128 stands for zero in the data rows.
Here is a table of points, one per row:
[159 127 108 142 153 129 116  97 163 115 144  55  58 181 125 128 161  54
 153 162 113  79 124  99 119  77  98 172  98  97 178 118 102 122 138 111
 135 148 100 134 141  42 138 139 185 172 177 122 121 148 124 127 154 131
  97 116 150 144 139 134  86 116 136 141]
[148  85 179 169 147 125 143  72 190 111 120 139 115 168  91 145 102 150
 157 106 110 100  95 123 181 125  86 157 126 126 112 187 138 137 179  96
  96 128 105 139 123 118  73 144 156 137 100  83 147 119 127 180  68  69
 111  41 138 119  91 143 120 143 148 163]
[103 184  94  69 105 121  98 165 105 147 108 104 128 150 139  94 136 102
  74 146 144 133 134 153 137  83 157  95  93 171 164  87 120 141  71 181
 131 124 180 106 116 182 171 129  96 101  91 104 141 169 137 192 144  93
 131 136 152 171 145 161 177 112 181 143]
[115 138 190 166 162  96 142  87 176 169 102 139  88 136  93 138  92 107
 139  79  82  84  85 130 116 165 171 102 158 154 150 158 138 121 116  99
  77 165 119  73 169 133 158 133 146 153 116 138 124 158  91 117 128 118
  82 107 140  99  84  93 150 149 151 125]
[117 118 157 107 126 104 139  59 169 148  82 139 125 122  80 145 130 122
 189  75 101 102 108 103 102 149 168 155 175  96 113 154  86  71 123 129
 129 189  95  90 168 117 157 103 171 184 147 188 143 132  84 119 170 135
 124 141 100 120 119  97  88 149 111 135]
[145 104  92 154 176 127 117 139 152  48 175  57  83 145 140 170 195 113
  99 145 114  98 116 117 148 104 102 152  88  74 170 119 163 118 143 119
 159 104 109 122 159  82 147 139 145 128 167 134 112 110 133 146 135 183
  96 188 133 145 155 126 103 140 107  62]
[100 175 201 106 117 139 127 127  91 167 118 122 184  96 136 110 101 115
 106 117 149 141 133 153 113 120 167  54 150 165 152  87 132 106  90 144
  81 113 167  66 100 170 166 117  94  95  77 124 171 146 165 134 155 100
 128 141 132 192 135 113  93 124  91 176]
[ 93 135 130 124 130 104 124 108 133 105 156 182 111  66 123 155 158 190
 149 110  52 164 187 189 147 168  84 144 178  82 121 104 115 125 161 116
  83 120 117 148 141 119 136  68  99  37 165 127 160 125  85 154 197 109
 111 143 129 131 137  35 143 195 109 127]
[121 139  90 119 167 128  73 172 111  95 134  88 121 146 128 160 177 146
  88 147 160 166  91 109 212 119 104 103 104 157  93 130 126 123 134 128
 142  74 173 147  84 150 155 105  80 101  80 114 152  91 156 179  95  87
 134 138 159 142 141 174 149 127 173 116]
[160 109  92 152 144 185 143 177 112 102 167 157 128 140 179 140 102 111
 115 130 146 124 139 111 125 129  78 165 102 118  95 120 180 181 140 107
 141  99  88 180 159 122  91 170 128 130 147 124  61  84 142  72  94 190
 124 135 109  81 114 154 139 116 130  84]
[166 123 129 125 140 124  67 155 157 167 125 104 129 172  82 176 183 107
 179 135 151 165  72  62 129 173 141 113 127 158  66 141  66 110 110  81
 128 138 154 136  87 108 149  94 130 203 106 159 115 113 134  86 123 103
 114 122 152  97  62 163 111  98 165 117]
[165  98  84 146 161 179 139 174 115  90 149 124 119 141 185 121 122  92
 107 138 149 109 134 117 137  92  84 164  84 122 114 108 175 171 137 112
 173 100  88 160 156 107  91 174 142 129 163 121  58  94 143  89  91 180
 140 132 112  98 139 166 139 104 136  90]
[116 136 133 133  93 123 118 155  99 139 171 134 155 112 141 115 117 147
 131 123 137 197 150 112 123 168 122 112 127 136 138 119 150 127 146  98
  61  68 194 186  35 126 127  78  81 103 125 107 150 183 138 152 121 121
 104  92 194 134 120 104  96  97 124 170]
[136 154 146  59 110 160  88 129 104 154 106 109 178 110 132 134 151 106
 134 163 164 154 155 162 165  83 101  83 134 187  83  66  80 116 104 173
 131 108 167 120  78 158 134 130 111  96  78 115 167  95 179 153 144  66
 147 129 115 182 132 153  86 103 104 183]
[164 105 107 151 142 179 151 171 117 103 181 138 130 121 185 147 107 109
 114 135 138 110 137  96 131  92  81 150 104 117 110 102 167 184 159 119
 144  90 103 176 161 120  87 172 114 121 159 113  62  74 152  79  94 179
 117 137 115 104 139 161 138 120 118  67]
[137 121 123  98 138 127 153 157 106  90 201 172 127  67 166 178 142 168
 129 154  64 176 151 104 168 140  94 106 127  77 130 120 103 137 186  98
 154 104  99 166 123  83  79 132 127  77 167 124 124  59 131  76 143 158
 113 167 117 139 183  88 126 153  63  45]
[163 110 111 130 107 137 120 141 103 108 190  83 140 157 141 112 156 150
 135 152 137 158 147 102 133  69 102 151  87 108 115 110 163 123 162  98
 112  68 186 177  80 117 125 114  77 109 150  93 130 149 161 160  78  88
 120  89 196 141 161 166 132  85 195 144]
[152  81 151 106  66 119 186 111 114 132 115 163 187  77 139 145  63 107
 152 144 118 114 143 151  80 127 176  78 133 110 133 177 159 136 144 144
 193 165  93 128 104 119  61 186 178 117 146 129 130 134 159  50  99 130
 126 116 100 156 152 177 155 101  82  84]
[161  99  92 150 143 179 132 174 117  78 181 102 119 141 182 137 127  93
 102 159 142 116 144 103 142  91  69 156  74 110 127 106 186 161 145 122
 151  83 100 175 141  88  93 174 121 129 164 105  71  99 174 114  96 174
 114 124 130 118 140 168 105 104 114  91]
[163 115  97  83 137 173  82 155 122  99 103  82 166 150 121 161 180 101
 110 169 173 144 136 166 155 114 129 113 117 164  90 100 107  99  95 126
 167  95 144 126  80 147 135 135 145 128  85 148 143 123 197 156 144  85
  90 143 118 186 150 171  97  92  73 141]
[ 54 146 154 117 135 100 156  63 149 115  97 167 156  97  99 138 131 177
 159  59 102 126 138 105 139 188 144 123 197  87 103 168  81  71 131 144
 128 166 110 117 133 119 128  80 143 132 120 194 168 100  85 158 158 147
 142 157 101 123 129  82  92 179  89 142]
[125 166 107 100  76  92  88 181  91 192 146 112 123  94 130  90 150 129
 127 168 149 175 171 168  84 128 174  96 124 152 150  88 108 143 110 149
 101 103 197 129  80 156 178  90  63 111 132 126 136 184 127 100 162 120
 150 170 180 122 123 106 157 110 151 135]
[128 107 173 143 123 106 141  91 192 151  87 139 102 145  76 133  89  98
 152 108 115  63  80 149 110 142 175 130 151 144 143 189 145 109 127 131
  90 173 109 109 138 134 124 133 186 164 131 136 126 152 107 141 121 145
  98  89 120  95  65 115 134 117 114 133]
[139 117 186 198 160 142 180 113 147  91 136 108 140 150 127 129  51 112
  89  98 132  79  88 105 122 131 194  69 120 170 194 180 188 138 137  75
 111 136 122 110 132 159 114 181 146 135  76 126 111 136 138 122  54 128
  71  71 124 119 109 128 194 132 126 106]
[131 133 164 176 154 111 149  99 187 146 113 116  94 152 106 138  97 107
 134  85 103  77  58  77 127 147 164 119 126 146 184 174 118 113 131 112
  84 151 124 115 164 133 139 136 162 154 121 156 108 146  82 139 118 155
  80  88 142  70  89  98 140 141 135 115]
[ 83 123 161 151 176 101 128  86 146 119  94 182 110  77  99 160 116 197
 136  90  81 140 114 177 143 204 147 153 187 105 111 127 130  96 137 101
 120 151  99  73 198 157 137 103 129 100 113 183 164 109  95 119 169 140
 153 159  81 122 125  28 120 192 100 146]
[142  94 165 153 114 139 136  74 168 135 117 123 141 147  72 139  88  97
 180  82 107  54 142 160  76 116 151 155 178 121 113 147 187 123 124 101
  83 163  98 110 155 159 129 132 177 178 131 149 108 168 122 127 132 115
  80  82 126 102  65 131 136 129 149 132]
[106 152 143 151 104 130 145 140  71 152 103 145 165 107 144  60  82 168
  70 123 182 154 129 150  81 134 182 107 123 148 159 135 169 131 113 141
  98 100 158  82 111 183 144 122  71 127  81 126 137 171 142 141  99 150
 182 133 124 140 148 115 152 102 134 173]
[132 131 181 100  81 125 197 115 130 102 213 186 145  73 145 145  94 106
 132 141  78 148 184 102 188 116 109  83 116  98 146 136 118 155 183 130
 135 138 137 192  82  78  66 115 149  81 146  68 158  87 153 139 103  97
 113  81 136 158 140 124 131 120  90  91]
[139 150  79  97  91 103  86 170  95 162 159  72 104 120 136  96 167 110
 124 188 161 157 158 149  88  88 160 114  85 143 168  79 105 139 124 147
 117 104 196 136  90 134 186 112  93 122 139 132 131 176 134 110 140 107
 143 166 170 131 146 136 147  77 163 132]
[ 65 177  97 127  74  86 135 154  83 188 109 151 138 138 132  59 123 147
  93 125 170 155 149 163  81 144 135 117 127 134 142 136 116 170  79 182
 125 161 158 100 104 104 156 102  73 138 134  77 125 179 101 134 136 155
 189 161 147 147 132 153 134 144 142 155]
[ 77 177  85 134  95  90 123 150  83 179 100 121 112 147 136  47 135 115
  94 145 184 145 145 140  93 117 153 127 108 146 157 126 105 159  82 191
 139 158 154 108 123 116 163 115 101 161 147 100 127 166  99 134 137 147
 195 163 145 128 141 156 151 118 168 162]
[175  75  97 109 161 151  92 123 131  81  94 109 113 125 127 150 177 160
 148 189 141 142  98 151 137  89  72 221 123  77  78 113 142  98 140 125
 211 126  72  98 182 118  81 156 166 147 142 131 142  94 150 101 172  99
 186 148  80 137 166 120 101 122 124 146]
[141 116 129 160 125  98 134  85 175 167  65 107 101 171 110  87  99  98
 158 114 108  85  88  89  71 145 122 165 143 129 176 160 109 102 118 135
 101 175  98 124 143 107 128 155 191 162 152 152 121 181  91 140 158 164
  99  90 140  82 129  97  76 127 131 186]
[127  93 113 116 145 106 126  89 146 121  80 175 114 101 112 119 126 240
 152 135  82 147 106 158 142 163 121 211 158  80 109 118 114  78 170 141
 147 124  82 131 215 207 111 130 148  91 126 178 162 102  77 134 163 113
 180 119  67  78 160  50 132 161 124 143]
[142 124 100 165 180 145 108 151 154 125 110 101  87 197 122 135 149 102
 123 108 160  94  77  66 154 129 136 137 102 181 118 136 126 145 112 100
 152 138 127 153 174 157 161 135 145 185 103 159  76 107 100 134  75 133
 130 112 121  58  73 151 187 113 201  85]
[ 65 154 157  98 127 110 150  66 140 118 100 173 148  95 103 144 135 180
 160  63 101 134 142 103 126 196 144 117 188  91  97 173  81  71 123 151
 125 169 117 114 123 113 138  77 145 139 134 184 164  97  85 145 164 158
 141 165 100 126 121  84  79 179  79 143]
[172 110 159 107 140 187 100 133 129 128 119 111 177 161 104 151 157 133
 144 118 145 154 111 111 168 125  96 126 132 190  56 114 102 102 110  91
 118 100 152 137  90 164 121 116  99 143  65 103 152 110 182 141 112  51
  98  78 138 164 110 178  98  99 151 161]
[ 72 167  94 136 124  81 162 119  95 126 115 171  96 110 143 107 142 151
  91 123  96 115 183 163 108 147 137 107 149  92 160 147  92 155  98 167
 183 185  97  84 156  86 123 135 125 101 164 105 128 124  75 118 144 150
 175 176  99 159 171 122 176 204 124  97]
[ 81 179 110  73  74 111 108 154  76 193  91 166 163 112 127  84 120 129
 109 152 166 157 153 177 102 130 125 100 145 158 118  91  90 153  60 198
 127 153 161 103 107 129 154 104  94 110 122  84 153 163 130 140 180 118
 176 164 110 176 126 146 114 134 113 176]
[167 102  91 147 127 177 145 166 105  92 169 124 127 132 189 126 121 103
 109 145 145 113 149 126 145  83  90 149  80 125 113  98 164 188 154 135
 164  93  98 171 144 125  92 182 117 115 159 105  68  92 160  99  79 159
 144 140 108 113 144 179 160 120 130  87]
There is one direction along which these points spread out most. Take the direction at right angles to it along which they spread out most. Go by this last direction. Where along it does each point below lie, from 0 to 99? 50 is the average, and the first point above lies past it. One standard deviation of the points above along it is 16.
[137 121 123  98 138 127 153 157 106  90 201 172 127  67 166 178 142 168
 129 154  64 176 151 104 168 140  94 106 127  77 130 120 103 137 186  98
 154 104  99 166 123  83  79 132 127  77 167 124 124  59 131  76 143 158
 113 167 117 139 183  88 126 153  63  45] 63
[152  81 151 106  66 119 186 111 114 132 115 163 187  77 139 145  63 107
 152 144 118 114 143 151  80 127 176  78 133 110 133 177 159 136 144 144
 193 165  93 128 104 119  61 186 178 117 146 129 130 134 159  50  99 130
 126 116 100 156 152 177 155 101  82  84] 58
[164 105 107 151 142 179 151 171 117 103 181 138 130 121 185 147 107 109
 114 135 138 110 137  96 131  92  81 150 104 117 110 102 167 184 159 119
 144  90 103 176 161 120  87 172 114 121 159 113  62  74 152  79  94 179
 117 137 115 104 139 161 138 120 118  67] 74
[127  93 113 116 145 106 126  89 146 121  80 175 114 101 112 119 126 240
 152 135  82 147 106 158 142 163 121 211 158  80 109 118 114  78 170 141
 147 124  82 131 215 207 111 130 148  91 126 178 162 102  77 134 163 113
 180 119  67  78 160  50 132 161 124 143] 54
[106 152 143 151 104 130 145 140  71 152 103 145 165 107 144  60  82 168
  70 123 182 154 129 150  81 134 182 107 123 148 159 135 169 131 113 141
  98 100 158  82 111 183 144 122  71 127  81 126 137 171 142 141  99 150
 182 133 124 140 148 115 152 102 134 173] 30
[128 107 173 143 123 106 141  91 192 151  87 139 102 145  76 133  89  98
 152 108 115  63  80 149 110 142 175 130 151 144 143 189 145 109 127 131
  90 173 109 109 138 134 124 133 186 164 131 136 126 152 107 141 121 145
  98  89 120  95  65 115 134 117 114 133] 57
[100 175 201 106 117 139 127 127  91 167 118 122 184  96 136 110 101 115
 106 117 149 141 133 153 113 120 167  54 150 165 152  87 132 106  90 144
  81 113 167  66 100 170 166 117  94  95  77 124 171 146 165 134 155 100
 128 141 132 192 135 113  93 124  91 176] 23
[165  98  84 146 161 179 139 174 115  90 149 124 119 141 185 121 122  92
 107 138 149 109 134 117 137  92  84 164  84 122 114 108 175 171 137 112
 173 100  88 160 156 107  91 174 142 129 163 121  58  94 143  89  91 180
 140 132 112  98 139 166 139 104 136  90] 74
[121 139  90 119 167 128  73 172 111  95 134  88 121 146 128 160 177 146
  88 147 160 166  91 109 212 119 104 103 104 157  93 130 126 123 134 128
 142  74 173 147  84 150 155 105  80 101  80 114 152  91 156 179  95  87
 134 138 159 142 141 174 149 127 173 116] 43
[141 116 129 160 125  98 134  85 175 167  65 107 101 171 110  87  99  98
 158 114 108  85  88  89  71 145 122 165 143 129 176 160 109 102 118 135
 101 175  98 124 143 107 128 155 191 162 152 152 121 181  91 140 158 164
  99  90 140  82 129  97  76 127 131 186] 56
[166 123 129 125 140 124  67 155 157 167 125 104 129 172  82 176 183 107
 179 135 151 165  72  62 129 173 141 113 127 158  66 141  66 110 110  81
 128 138 154 136  87 108 149  94 130 203 106 159 115 113 134  86 123 103
 114 122 152  97  62 163 111  98 165 117] 51
[160 109  92 152 144 185 143 177 112 102 167 157 128 140 179 140 102 111
 115 130 146 124 139 111 125 129  78 165 102 118  95 120 180 181 140 107
 141  99  88 180 159 122  91 170 128 130 147 124  61  84 142  72  94 190
 124 135 109  81 114 154 139 116 130  84] 73
[167 102  91 147 127 177 145 166 105  92 169 124 127 132 189 126 121 103
 109 145 145 113 149 126 145  83  90 149  80 125 113  98 164 188 154 135
 164  93  98 171 144 125  92 182 117 115 159 105  68  92 160  99  79 159
 144 140 108 113 144 179 160 120 130  87] 69
[117 118 157 107 126 104 139  59 169 148  82 139 125 122  80 145 130 122
 189  75 101 102 108 103 102 149 168 155 175  96 113 154  86  71 123 129
 129 189  95  90 168 117 157 103 171 184 147 188 143 132  84 119 170 135
 124 141 100 120 119  97  88 149 111 135] 52
